j_952: [ 82 147  91  91 105]
j_796: [162 149 104 106 190]
j_545: [ 90 133 127 128 153]
j_372: [153 141 121 164 111]
j_73: [150  69 113 175 118]
j_695: [ 97 103 147 146  78]
j_914: [157 102 110 167 134]
tags:
[132] -> j_708
[133] -> j_553
[147] -> j_288
[146] -> j_232
[148] -> j_826
key j_952 1:   j_288
shift +1: [128]  [129]

j_790: [115 110 129 124 103 112  85 168 148 118 126 132 148 132 117 142 150 111
 180 109 113 135 133 140 129 100 124  98 118  92 121 128 122 104 142 131
 127 132 174 139 139 116 139 141  87 109 121 121 134]
j_5: [115  99 117 119 145 116 115 130 122 123 135 132 146 137 131 132 129 134
 139 142 128 104 117 128 130 139 118 125 133 138 129 121 123 131 128 133
 130 142 114 124 133 120 141 139 109 130 125 145 111]
j_681: [150 105 121 202  68 128 122 154 151 128 120  97 109 116 129 177 133 103
 146  74 106 164 160 159 171  98 135 156 133  90 166 146 143 128 161 175
 137 126 187 130 110 104 107 160 107  90 140 100 168]
j_847: [109 144 150  96 141 129 137 116 108 127 140 145 131 132 123 109 132 139
 108 154 126  96 108 108 110 128 137 122 138 168 105 131 118 141 114 128
 124 124 101 123 123 135 123 127 154 136 123 139 104]
j_235: [134 137 130 140 114 140 128 149 118 128 127 126 123 116 129 128 133 114
 147 122 126 128 142 145 129 127 134 128 131 105 147 138 141 131 144 128
 123 137 143 132 135 124 136 133 116 127 132 104 137]
j_874: [159 126 108 168 109 139 159 120 139 137 118 120 108 132 142 137 108 128
 128 109 118 131 147 124 155 128 123 171 120 128 164 139 131 131 144 156
 153 133 147 135 116 128 110 128 150 128 115 128 140]
j_339: [152 121 116 167 107 132 158 124 113 118 117 112 103 126 128 134 123 118
 111  91 111 133 128 108 128 109 114 157 121 109 166 135 140 119 142 156
 166 130 138 136 136 112 120 161 146 107 143 136 135]
j_278: [128 111 136 117 113 118  91 173 146 107 108 139 134 140 108 144 136 113
 169 128 133 139 127 156 105  98 120 101 139  94 149 132 128 103 141 132
 130 126 167 136 159 121 128 136  87 119 126 113 144]
j_489: [124 120 137 149 118 118 137 145 131 113 114 106 124 124 116 132 130 119
 141 117 118 131 131 142 128 116 124 122 129  99 150 128 128 136 129 127
 127 137 128 137 131 118 121 128 123 117 112 124 133]
j_637: [138 128 114 177 108 146 141 116 138 132 107 102  92 110 131 140 129 130
 140  79 113 127 156 128 166 108 131 147 127 113 156 119 125 109 147 169
 149 119 170 137 130 115 106 130 126 108 127 111 151]
j_206: [139  99 124 198  71 129 104 128 157  90 117 102 113 122 123 149 136  91
 154  83  95 142 165 154 167  85 112 139 138  66 169 143 143 112 183 189
 155 122 128 124 107 103 121 143 108 104 129 106 128]
j_613: [134 128 107 128 111 133 154 127 131 107 117 110 100 127 114 141 132 112
 124 104 105 139 146 137 165 109 130 144 120 113 150 134 132 111 148 156
 151 121 144 128 124 117 119 134 131 138 123 133 129]
tags:
[127] -> j_426
[134] -> j_876
[109] -> j_325
[133] -> j_729
[128] -> j_825
[108] -> j_377
key j_874 17:   j_825
shift +1: [139 134 140]  [140 135 141]
shift +1: [149 118]  [150 119]
which: [138 128 114 177 108 146 141 116 138 132 107 102  92 110 131 140 129 130
 140  79 113 127 156 128 166 108 131 147 127 113 156 119 125 109 147 169
 149 119 170 137 130 115 106 130 126 108 127 111 151]  j_637
shift -1: [137 108 128 128]  [136 107 127 127]
which: [139  99 124 198  71 129 104 128 157  90 117 102 113 122 123 149 136  91
 154  83  95 142 165 154 167  85 112 139 138  66 169 143 143 112 183 189
 155 122 128 124 107 103 121 143 108 104 129 106 128]  j_206

j_937: [107 130 128 115 131 124 129 128 139 162 126 115 126 132 138 130]
j_348: [137 126 127 125 183 126  98 106 147 162 124 132 119 131 104 113]
j_896: [130 127 126 133 139 131 128 121 119 149 127 134 132 129 128 129]
j_33: [127 125 129 130 124 128 134 127 120 128 129 128 126 129 131 125]
j_864: [129 131 127 127 132 128 121 129 135 127 127 128 130 126 125 131]
j_355: [148 127 126 141 124 138 132 123 129 114 127 138 133 125 123 130]
j_189: [129 131 128 127 132 128 122 129 134 128 127 128 130 127 126 131]
j_345: [127 125 129 130 124 129 136 127 120 128 130 122 129 126 134 129]
j_726: [117 128 130 120 126 126 122 131 140 152 126 117 126 131 131 126]
j_254: [127 125 129 130 124 129 136 127 120 128 130 128 125 129 131 125]
j_615: [122 129 130 122  98 125 139 143 128  96 130 118 127 125 137 130]
j_682: [131 131 129 125 128 124 112 132 131 120 131 125 127 127 134 150]
Table of tags by key:
[118] -> j_225
[140] -> j_473
[119] -> j_897
[134] -> j_285
[132] -> j_852
[131] -> j_731
[120] -> j_707
[139] -> j_257
[130] -> j_543
key j_682 8:   j_731
shift -1: [129 128 126]  [128 127 125]
which: [122 129 130 122  98 125 139 143 128  96 130 118 127 125 137 130]  j_615
shift -1: [131 120]  [130 119]

j_321: [131 134 129 131 132 130 159 185 162 134  97 105 127 134 132 109 132 163
 134 135]
j_59: [119 127 128 127 125 111 172  92 171 131  97 167 130 110 120 135 131 117
 135 130]
j_919: [131 134 129 131 132 130 159 185 162 134  97 105 132 129 132 157 133 110
 139 129]
j_730: [119 130 141 131 125 125 167  94 168 135  93 169 131 120 122 137 135 105
 134 132]
shift -1: [132 129]  [131 128]
tags:
[130] -> j_465
[112] -> j_833
[111] -> j_614
[127] -> j_243
key j_59 5:   j_614
which: [119 127 128 127 125 111 172  92 171 131  97 167 130 110 120 135 131 117
 135 130]  j_59
which: [119 130 141 131 125 125 167  94 168 135  93 169 131 120 122 137 135 105
 134 132]  j_730
shift -1: [129 131 132]  [128 130 131]
shift +1: [134]  [135]
shift -1: [172]  [171]

j_269: [134 116 196 143 183 166 115  65 132 132]
j_417: [184 103 120 129 115  92 123 159 117 138]
j_15: [134 116 196 143 183  97 144 148 107  88]
shift +1: [120]  [121]
shift -1: [183 166 115  65]  [182 165 114  64]

j_781: [122 131 131 123 127 129 125 149 125 128 103 126 164 114 134 123 129 107
 124 130 146 130 157 131 144 132 128 112 164 131 159 135 134 129 116 125
 122 140 132]
j_126: [123 112 130 126 133 122 139 130 131 130 115 125 123 119 124 113 128 133
 119 126 142 134 148 132 134 135 127 110 164 135 170 150 130 126 103 131
 118 134 120]
j_150: [123 112 130 126 133 122 139 130 131 130 115 125 123 119 124 113 128 133
 119 126 144 130 150 124 136 125 129 128 102 132 142 131 133 130  87 124
 128 118 100]
j_520: [113 120 133 127 134 124 124 146 133 128 139 126 115 129 130 119 128 120
 125 122 134 130 163 129 132 135 127 145  61 127 145 117 128 136 109 128
 132 131  95]
j_709: [135 120 126 127 131 130 123 124 135 124 151 130 116 140 119 113 129 127
 128 127 151 127 114 117 122 126 128 143 149 131 121 129 118 122 133 124
 131 124 128]
j_297: [139 145 140 128 115 125 131 134 132 127 112 125 137 133 125 133 130 102
 122 130 157 135 136 131 138 136 125 109 137 137 119 147 130 126 141 134
 122 124 102]
j_872: [123 137 135 126 117 126 127 147 130 127 110 126 150 127 131 129 131  99
 124 128 150 134 151 131 137 137 125 117 138 134 141 141 130 129 113 132
 121 133 113]
Table of tags by key:
[134] -> j_630
[133] -> j_353
[131] -> j_264
key j_126 37:   j_630
which: [123 112 130 126 133 122 139 130 131 130 115 125 123 119 124 113 128 133
 119 126 144 130 150 124 136 125 129 128 102 132 142 131 133 130  87 124
 128 118 100]  j_150
which: [113 120 133 127 134 124 124 146 133 128 139 126 115 129 130 119 128 120
 125 122 134 130 163 129 132 135 127 145  61 127 145 117 128 136 109 128
 132 131  95]  j_520
which: [135 120 126 127 131 130 123 124 135 124 151 130 116 140 119 113 129 127
 128 127 151 127 114 117 122 126 128 143 149 131 121 129 118 122 133 124
 131 124 128]  j_709

j_397: [132 134 124 124 129 123 117 128 124 126 140 119 122 113 132 131 114 127
 117 143 128]
j_319: [132 133 125 125 129 124 119 127 125 126 139 122 124 118 131 131 117 127
 121 139 128]
j_660: [135 142 120 122 131 120 104 120 117 125 151 110 107  98 135 134  97 127
  95 160 128]
j_383: [156 154 115 128 137 127  77  91 116 141 145 109  98  99 135 151 107 142
  84 178 154]
j_884: [133 140 121 122 130 121 108 125 119 125 147 112 111 101 135 131 111 127
 112 147 127]
j_757: [147 151 116 123 135 122  85  96 116 131 151 106  99  93 137 144  73 133
  85 176 140]
j_191: [133 140 121 122 130 121 108 125 119 125 147 112 111 101 135 133 102 127
 101 155 127]
j_283: [137 145 119 122 132 119  99 112 117 126 155 108 103  94 136 136  91 128
  91 165 130]
j_795: [141 136 123 123 130 123 115 129 122 125 141 117 118 108 133 131 111 127
 112 147 127]
j_927: [156 154 115 128 137 127  77  91 116 141 145 109  98  99 135 151  63 142
  84 178 154]
shift +1: [134]  [135]
tags:
[142] -> j_180
[109] -> j_647
[125] -> j_497
[141] -> j_331
key j_927 9:   j_331
shift +1: [137 127]  [138 128]
which: [147 151 116 123 135 122  85  96 116 131 151 106  99  93 137 144  73 133
  85 176 140]  j_757

j_994: [127 113 151 129 141 144]
j_766: [136 120 126 139 131 131]
j_433: [131 112 139 142 137 151]
j_311: [154  94 150 201  78 119]
shift -1: [151]  [150]
Table of tags by key:
[132] -> j_409
[151] -> j_430
[144] -> j_650
[129] -> j_879
[131] -> j_873
[119] -> j_335
[145] -> j_764
key j_994 5:   j_650
which: [127 113 151 129 141 144]  j_994
which: [136 120 126 139 131 131]  j_766
shift +1: [151 129 141]  [152 130 142]

j_263: [133 171 135 174 140 150 151]
j_83: [131 143 132 139 174 102 110]
j_762: [118 157 132 155 141 131 137]
j_105: [129 119 129 124  74 152 133]
j_37: [128 139 127 145 126 158 149]
j_61: [129 110 127 107  84 121 137]
j_799: [127 119 130 120  82 107 106]
j_703: [122 109 123 109 103 155 141]
j_190: [128 106 129 108  72 148 138]
Table of tags by key:
[140] -> j_535
[175] -> j_118
[174] -> j_836
[173] -> j_530
[74] -> j_452
key j_83 4:   j_836
shift +1: [110 127 107]  [111 128 108]
shift +1: [129 119 129 124]  [130 120 130 125]
shift -1: [157 132 155]  [156 131 154]

j_984: [128 104 111 114 128 110 106 180 141 182 128  70 108 111 105 107 141 129
  92 127 128]
j_431: [127 103 109 113 127 108 105 146 106 147 128  96 124 109 104 106 120 128
 104 126 128]
j_527: [126 119 110 100 128 114 117  83 172  83 127 155  67 108 119 114 108 128
 141 124 127]
j_106: [126 105 108 111 128 108 106 123  98 124 127 115 124 108 106 106 109 128
 115 125 127]
j_895: [126 111 110 107 128 112 112 127 151 127 127 116  90 109 112 110 122 128
 118 125 127]
Table of tags by key:
[141] -> j_104
[111] -> j_327
[100] -> j_950
[128] -> j_839
key j_527 3:   j_950
which: [128 104 111 114 128 110 106 180 141 182 128  70 108 111 105 107 141 129
  92 127 128]  j_984
which: [127 103 109 113 127 108 105 146 106 147 128  96 124 109 104 106 120 128
 104 126 128]  j_431
which: [126 105 108 111 128 108 106 123  98 124 127 115 124 108 106 106 109 128
 115 125 127]  j_106

j_999: [154 171 161 149 147 149 139 143 137 151 139 163 131 139 162 140 174 131
 170 142 143 143 170 144 138 156 137 157 154 151 128 170 138 156 180 141
 171 152 137 177 147 129 144 135 145 156 162 146 129 143 132 139 184 150
 163 153 150]
j_510: [135 129 113 131 112 122 115 107 109 108 110 106 107 117 114 114 100 123
  92 120 127 129 122 116 120 116 119 120 133 127 117 105 114 102  86 118
  93 122 109 108 114 117 125 119 121 120 103 132 113 111 110 121  94 107
 125 115 123]
j_580: [122 130 138 130 114 122 105 107 101 116 110 119  98 104 121 101 122 100
 115 108 125 126 130 116 112 127 100 130 121 136 101 124 110 108 120 115
 119 115  99 127 107 100 127 105 112 132 115 113  98 109 102 107 133 109
 145 113 113]
j_361: [ 93 117 141 108 156 103 141 124 141 163 135 125 125 116 104 142 132 126
 143 109 105 105  91 134 135 154 135 105  99 108 123 127 115 133 147 128
 140 123 124 116 156 127 106 118 105 135 125  98 125 121 136 110 135 157
 134 116 122]
j_493: [118 131 149 128 131 121 120 119 122 135 127 122 117 113 124 117 126 111
 124 116 127 127 126 127 125 138 114 128 121 136 115 125 121 117 127 126
 127 125 112 127 124 115 131 114 119 139 123 111 115 119 123 116 136 131
 146 117 121]
j_469: [141 118 119 147 103 151 118 131 115  98 126 126 132 130 132 112 107 126
 105 135 151 151 138 125 123 104 117 148 136 149 134 122 144 115  97 131
 110 120 128 116  98 131 151 136 136 124 116 139 133 133 125 134 114  97
 122 124 121]
j_688: [146 146 143 152 119 146 119 122 112 119 122 133 114 122 137 114 126 117
 118 128 147 148 150 130 126 131 116 150 143 154 118 135 130 118 118 131
 124 130 115 137 114 117 147 124 131 143 124 137 116 124 115 126 137 114
 154 127 129]
j_230: [147 133 128 138 120 138 130 130 137 118 138 113 141 137 141 131 109 137
 102 147 142 140 143 134 130 116 133 130 145 142 141 106 143 115  98 136
 102 138 135 119 120 140 143 132 147 127 123 144 142 129 140 146  96 125
 122 128 138]
j_363: [102  69  77 102  98 118 116 134 121  91 117 119 143 134 111 116 114 131
 122 125 114 113  98 107 113  81 121 112  99  97 137 114 130 130 116 112
 119 100 141 105 100 134 112 137 122  86 121 117 139 133 128 126 105  97
  70 125 103]
j_512: [161 159 161 171 131 165 136 139 135 130 149 137 139 136 148 131 118 135
 113 148 171 170 159 149 144 139 132 165 160 178 142 134 157 119 107 152
 121 148 131 132 124 141 173 140 149 158 127 150 141 139 142 146 132 129
 163 132 146]
j_464: [151 131 136 157 111 162 124 141 127 107 140 134 144 137 147 119 115 129
 112 146 163 162 154 136 130 112 122 160 147 165 143 129 157 120 106 141
 119 131 137 127 103 139 165 141 148 135 127 145 143 142 137 145 125 108
 134 130 131]
shift -1: [143]  [142]
key -> tag
[137] -> j_124
[138] -> j_134
[131] -> j_559
[111] -> j_379
[110] -> j_262
key j_999 32:   j_134
which: [147 133 128 138 120 138 130 130 137 118 138 113 141 137 141 131 109 137
 102 147 142 140 143 134 130 116 133 130 145 142 141 106 143 115  98 136
 102 138 135 119 120 140 143 132 147 127 123 144 142 129 140 146  96 125
 122 128 138]  j_230
which: [118 131 149 128 131 121 120 119 122 135 127 122 117 113 124 117 126 111
 124 116 127 127 126 127 125 138 114 128 121 136 115 125 121 117 127 126
 127 125 112 127 124 115 131 114 119 139 123 111 115 119 123 116 136 131
 146 117 121]  j_493

j_788: [120 128 130 125 122 132 121 122 124 135 127 129 138 132 128 125 126 129
 135 120 175 134 119 130 137 135 132 122 141 116 130 124 129 128 152  93]
j_197: [137 128 136 129 124 115 138 139 107 126 115 145 121 127 142 103 123 111
 132 137 175 122 113 128 118 130 131 120 124 130 141 131 111 111 152 124]
j_312: [137 133 136 128 124 115 137 139 108 126 115 144 121 126 142 103 123 111
 132 137 175 122 113 127 118 130 132 119 124 130 108 131 111 111 152 124]
j_942: [ 92 134 138 115 101 147  99  99 113 159 123 132 173 144 126 110 116 129
 158  92 175 155  86 135 171 160 143 103 187  75 118 111 129 132 152  67]
j_396: [109 167 133 121 113 138 112 113 120 144 125 131 152 137 127 118 122 129
 144 109 175 142 105 132 151 145 136 115 159 100 139 119 129 130 152  83]
j_997: [101 127 135 118 107 141 106 106 117 152 124 131 162 140 127 115 119 129
 150 101 175 148  96 133 160 152 139 110 172  88 125 115 129 131 152  76]
j_313: [146 135 142 130 121 104 145 149  89 124 104 159 115 125 154  81 120  96
 136 144 175 117 100 127 109 131 135 111 121 132 158 135  96  96 152 144]
j_968: [112 141 132 122 116 136 115 115 121 142 126 130 148 135 127 121 123 128
 141 113 175 140 109 131 147 142 134 117 154 105 116 120 128 130 152  85]
j_768: [ 99 141 136 118 106 142 105 105 116 153 124 132 163 141 126 114 119 129
 151 100 175 150  94 134 162 153 140 109 175  86 135 114 129 131 152  74]
Table of tags by key:
[119] -> j_863
[84] -> j_136
[117] -> j_611
[110] -> j_648
[85] -> j_747
[116] -> j_779
key j_968 27:   j_611
shift -1: [153]  [152]
which: [101 127 135 118 107 141 106 106 117 152 124 131 162 140 127 115 119 129
 150 101 175 148  96 133 160 152 139 110 172  88 125 115 129 131 152  76]  j_997
shift +1: [159]  [160]

j_749: [141 139 129 127 144 129 116 136 115 142 136 113 155 143 104 112 106 128
 111 138 135]
j_461: [149 121 116 118 113 149 129 131 132 133 132 130 113 122 137 149 132 146
 114 128 108]
j_227: [149 121 116 126 113 149 129 131 132 133 132 130 113 122 134 149 132 146
 114 128 108]
j_805: [128 133 121 128 130 129 131 136 122 127 127 121 127 128 122 127 115 128
 107 132 125]
j_570: [ 97 122 125 120  90 111 147  88 129 143 131 138 125 135 127 137  70 120
 131 135 170]
j_693: [138 124 119 123 145 143 136 167 101 137  99 126 129 140 136 116 111 140
 122 124 129]
j_698: [150 125 133 116 132 130 126 121 121 151 137 131 127 115 146 144 112 125
 142 130 129]
Table of tags by key:
[108] -> j_413
[125] -> j_905
[107] -> j_820
[131] -> j_255
[106] -> j_607
[132] -> j_959
[126] -> j_279
key j_805 18:   j_820
which: [150 125 133 116 132 130 126 121 121 151 137 131 127 115 146 144 112 125
 142 130 129]  j_698

